One turn moves each row of this set onto another row. After a few examples, where does it send each row asked below?
z151: .07, -.21, -.10, .40, -.08, .05, -.23, .22, .03, -.14, -.28, -.10, .09
z25: .21, .02, -.03, -.06, .36, -.08, .13, -.17, -.03, -.13, -.03, .05, .00
z952: -.01, -.20, .11, .20, -.37, -.05, .01, -.06, .17, -.22, .05, .16, -.15
z37: .10, .04, -.14, .14, .04, -.08, .02, .06, -.17, -.31, -.19, .17, .01
z245: .03, -.11, .08, .04, .15, -.30, -.19, -.17, .03, .07, -.16, .14, -.33
z755: .06, -.15, .21, -.23, .12, .22, -.15, -.14, .25, .26, -.13, -.18, -.02
z197: .20, -.04, -.07, .10, .15, .27, -.18, -.14, -.11, .13, -.27, -.04, .23
z26: -.03, .09, .01, .10, .02, .12, -.02, .20, .08, .15, -.27, -.32, .09
z640: .22, -.48, -.06, .14, .00, .13, -.37, -.25, .13, -.05, -.15, -.08, -.06
z644: .28, -.05, -.05, .17, .20, .25, -.19, -.09, -.12, .08, -.24, -.05, .20
z267: .21, -.18, .12, .29, .00, .17, -.26, -.06, .23, -.05, .11, -.33, .16
z969: .03, .11, .14, .10, .12, .11, -.06, .31, .09, .11, -.22, -.21, .10
z324: .05, -.14, .19, -.21, .07, .27, -.14, -.15, .15, .14, -.17, -.34, -.10
z745: -.19, -.17, .27, .26, -.26, -.09, -.09, -.12, .19, -.09, -.07, .16, -.15
z272: .00, -.04, .16, .17, -.04, .13, .23, -.12, .12, -.30, .06, .06, .18
z626: -.06, -.21, -.08, -.15, .09, .05, -.27, .13, .01, .11, -.42, -.02, -.07
z817: .17, -.44, .00, .05, .00, .17, -.42, -.22, .12, -.11, -.06, -.20, -.04
z824: -.02, -.26, .11, .25, -.31, -.11, -.06, -.14, .27, -.22, .01, .09, -.21
z769: -.02, -.15, .03, -.21, .00, -.20, -.18, -.22, .11, .05, -.12, .17, -.30
z277: -.06, .14, .14, -.14, .08, -.24, .01, .15, .13, -.01, -.07, .02, -.20
z226: .03, -.13, -.12, .08, .11, -.07, .16, .02, -.02, -.40, -.11, .11, .05
z211: -.02, .09, .15, .03, .07, .15, .00, .27, .14, .09, -.22, -.25, .11
z489: .17, -.01, -.16, .04, .03, -.15, .06, .10, -.14, -.26, -.08, .17, -.09
z374: .04, .11, .17, -.05, -.01, -.26, .00, .13, .11, .05, .02, .06, -.28
z732: .20, -.17, -.03, .12, -.17, .12, .05, -.31, -.04, -.22, .05, .23, .03
z381: .19, -.52, -.04, .09, -.03, .18, -.28, -.27, .20, -.04, -.15, -.08, -.06
z883: .03, -.15, .05, -.09, -.13, -.19, -.18, -.19, .04, .09, -.07, .24, -.32
z398: -.06, -.17, -.11, -.14, .02, .12, -.18, .03, -.02, .09, -.44, -.19, -.12
z588: .08, .07, .13, .04, .26, -.30, .06, .08, .12, -.05, -.03, -.04, -.22
z942: .09, -.20, -.17, .37, -.05, .02, -.30, .13, .05, -.09, -.16, -.19, .16
z515: -.06, -.27, -.12, -.19, .06, .06, -.22, .10, .03, .03, -.42, -.07, -.10
z141: .01, -.35, .16, .07, -.08, .01, -.18, .16, .39, -.08, -.10, -.30, -.18
z235: .17, .10, .12, .32, -.07, .07, .16, -.04, .05, -.28, .05, .02, .10
z3: .28, -.21, .19, .33, .00, .25, -.08, -.08, .29, -.05, .05, -.27, .11
z147: .21, -.18, .01, .27, -.15, .10, -.03, -.41, .04, -.21, .01, .17, .01
z57: .17, -.02, -.15, .18, .10, .19, -.19, -.11, -.06, .17, -.22, -.17, .25
z827: .26, -.12, .21, .36, .01, .23, -.15, -.08, .24, .02, .05, -.27, .15
z367: -.01, -.02, .36, .13, -.01, -.10, -.12, -.31, .17, .18, .01, .09, -.20
z221: .21, .09, .09, .17, -.06, .05, .23, .01, .03, -.26, .14, .05, .07
z178: .26, .15, .03, -.12, .18, -.09, .03, -.13, -.09, .05, .02, .13, -.10
z298: .16, -.26, -.10, .41, -.02, .08, -.20, .19, .04, -.20, -.24, -.11, .06
z366: .05, -.09, .29, -.02, -.11, -.06, -.04, -.32, .33, .08, .13, .02, -.20
z517: .08, -.05, .30, .03, -.22, .00, -.01, -.29, .21, .09, .16, .12, -.16
z544: .13, -.19, .19, -.22, .14, .23, -.13, -.20, .25, .19, -.09, -.24, -.04
z744: -.06, -.37, .15, .01, -.12, .05, -.16, .14, .40, -.02, -.13, -.23, -.17
z612: .16, .22, .05, -.13, .24, -.02, .04, -.12, -.10, -.01, -.07, .11, .02
z99: -.05, -.22, .11, .17, -.17, .13, -.02, -.37, .03, -.18, -.07, .25, .07
z529: -.03, -.34, .16, -.02, -.09, .10, -.25, .10, .27, -.12, -.11, -.36, -.20

z37 -> z612
z267 -> z942
z3 -> z298
Now find these:
z883 -> z517
z588 -> z245
z141 -> z640

